Look-ups in named tables: a row name and a column name give one cell, copied from the table.

loz:
,tetu,telefod,kufido,kanug,pusebu,felus,popazuf,pab,selofo
beto,-0.163,0.176,0.014,0.068,0.037,0.177,-0.036,0.214,0.080
zivag,0.202,-0.103,-0.245,0.402,0.304,0.340,0.234,-0.085,-0.160
lar,-0.019,0.311,0.397,-0.281,-0.091,-0.190,-0.113,0.307,0.369
somafi,0.583,-0.116,0.689,0.029,-0.251,-0.383,0.580,-0.350,0.191
bunefa,0.201,0.092,0.409,-0.081,-0.061,-0.150,0.146,0.052,0.212
gazis,-0.515,0.530,0.013,-0.266,0.046,0.147,-0.499,0.666,0.335
pib,0.658,-0.395,0.144,0.492,0.144,0.083,0.690,-0.513,-0.223
tazog,0.649,-0.366,0.202,0.436,0.126,0.044,0.662,-0.481,-0.181
fabubad,0.352,-0.191,-0.195,0.436,0.298,0.281,0.354,-0.205,-0.192
ropof,-0.322,0.247,-0.426,0.181,0.362,0.502,-0.295,0.424,-0.007

What is the kanug of bunefa in loz?
-0.081
What is the telefod of bunefa in loz?
0.092
What is the tetu of tazog in loz?
0.649
What is the pab of pib in loz?
-0.513
What is the telefod of gazis in loz?
0.530
What is the tetu of lar in loz?
-0.019
What is the pab of lar in loz?
0.307
What is the kanug of zivag in loz?
0.402
What is the selofo of tazog in loz?
-0.181
What is the kufido of lar in loz?
0.397
Row with the largest kanug: pib

loratoz:
,zokade,nekadiz,pevir,ketor,pero,vela,koga,vegevu
dubomep,4296,3624,6685,8338,7313,4360,6485,6796
git,2754,4128,7700,6504,6866,5115,4229,4586
ket,2665,7193,3616,8060,4691,1088,8657,8714
peku,2579,6900,3812,7590,4859,1392,8545,8302
zer,4363,3588,6783,7666,6975,4954,5574,6149
tek,3128,4052,7251,7150,6742,4715,5370,5944
nen,3204,4045,7572,6261,6722,5079,4404,4721

peku, ketor: 7590
git, nekadiz: 4128
ket, vela: 1088
tek, nekadiz: 4052
nen, pero: 6722
dubomep, ketor: 8338
tek, vela: 4715
nen, nekadiz: 4045
zer, nekadiz: 3588
git, vegevu: 4586
tek, koga: 5370
ket, ketor: 8060
nen, zokade: 3204
Which row has the largest nekadiz? ket

rem.csv
,keba,rasi,nal,tiv,fuzof,feroso,sokem,bimonu,nub
gotupap,212,90,143,188,45,215,144,92,201
finasop,81,216,30,102,141,93,157,88,93
vese,100,88,167,77,160,91,62,185,93
burebe,227,112,125,213,16,246,154,83,243
fugom,102,71,180,75,158,96,54,180,93
nifus,74,211,30,103,137,80,165,88,97
lag,70,205,38,102,150,76,149,97,93
nit,65,196,51,94,146,64,138,111,80
fut,208,93,138,192,42,217,154,90,210
nanama,112,59,198,79,157,98,47,184,95
zek,212,92,144,185,42,211,146,88,207
zalu,72,210,33,108,137,86,164,91,90
pezapep,123,117,121,121,116,118,121,119,116
mobo,216,81,149,173,55,208,140,92,198

What is the bimonu of nit in rem? 111
What is the fuzof of nit in rem? 146
What is the fuzof of zalu in rem? 137
What is the fuzof of zek in rem? 42
What is the nal of burebe in rem? 125
What is the keba of finasop in rem? 81
What is the tiv of nanama in rem? 79
What is the rasi of pezapep in rem? 117
What is the sokem of zek in rem? 146
Row with the largest keba: burebe

lasa.tsv
	vam	gepoki	gab
tasum	-24.003	-42.070	32.441
zik	48.785	28.566	-40.030
nafazi	-36.202	28.561	-35.835
mut	-41.905	24.882	-27.961
zafiz	52.700	40.025	-50.584
buk	-37.871	29.627	-36.930
luno	-31.941	-32.020	24.793
gogep	55.940	78.893	-79.608
komiz	-29.652	-33.935	32.018
fufo	-38.379	30.160	-31.952
zinopo	-47.274	17.610	-15.709
dapetu	-53.879	3.107	-0.209

gepoki of dapetu is 3.107
vam of zafiz is 52.700
gab of dapetu is -0.209
gepoki of nafazi is 28.561
vam of gogep is 55.940
gab of mut is -27.961
gepoki of luno is -32.020
gepoki of buk is 29.627
gepoki of fufo is 30.160
gab of komiz is 32.018
gab of zinopo is -15.709
vam of nafazi is -36.202
gepoki of mut is 24.882
vam of zik is 48.785
vam of komiz is -29.652

fanopug:
fields: gani, nunitib, lamuzip, redek, zam, gomugad, diruvup, pafa, big, rus
fesiles: [-0.4, -0.3, 0.1, 0.3, -0.3, 0.0, -0.2, -0.4, 0.4, -0.2]
mik: [-0.1, 0.6, -0.4, 0.3, -0.2, -0.4, 0.6, 0.5, -0.6, 0.5]
turi: [0.4, -0.3, 0.5, -0.5, 0.5, 0.3, -0.4, 0.3, -0.3, -0.3]
zalep: [0.0, 0.0, 0.0, 0.0, 0.0, 0.0, 0.0, 0.0, 0.0, 0.0]
pusa: [-0.2, 0.6, -0.4, 0.3, -0.3, -0.4, 0.5, 0.3, -0.4, 0.5]
keruv: [-0.2, 0.6, -0.4, 0.3, -0.3, -0.4, 0.6, 0.4, -0.5, 0.5]
rol: [-0.3, -0.4, 0.1, 0.1, -0.2, 0.1, -0.3, -0.3, 0.3, -0.3]
zorume: [0.5, -0.2, 0.5, -0.6, 0.5, 0.3, -0.3, 0.4, -0.4, -0.3]
gak: [-0.1, 0.6, -0.4, 0.2, -0.1, -0.4, 0.6, 0.6, -0.7, 0.5]
fuzubak: [-0.4, -0.3, 0.0, 0.4, -0.4, -0.1, -0.2, -0.4, 0.4, -0.2]
varo: [-0.2, -0.5, 0.1, 0.0, -0.2, 0.1, -0.4, -0.2, 0.3, -0.4]

gani of rol = -0.3
gomugad of turi = 0.3
zam of zalep = 0.0
zam of zorume = 0.5
big of fesiles = 0.4
redek of mik = 0.3
lamuzip of zorume = 0.5
gani of fuzubak = -0.4
pafa of rol = -0.3
gani of turi = 0.4
rus of rol = -0.3
pafa of zorume = 0.4
nunitib of zalep = 0.0
nunitib of turi = -0.3
redek of turi = -0.5
rus of zalep = 0.0
nunitib of varo = -0.5
rus of mik = 0.5
pafa of mik = 0.5

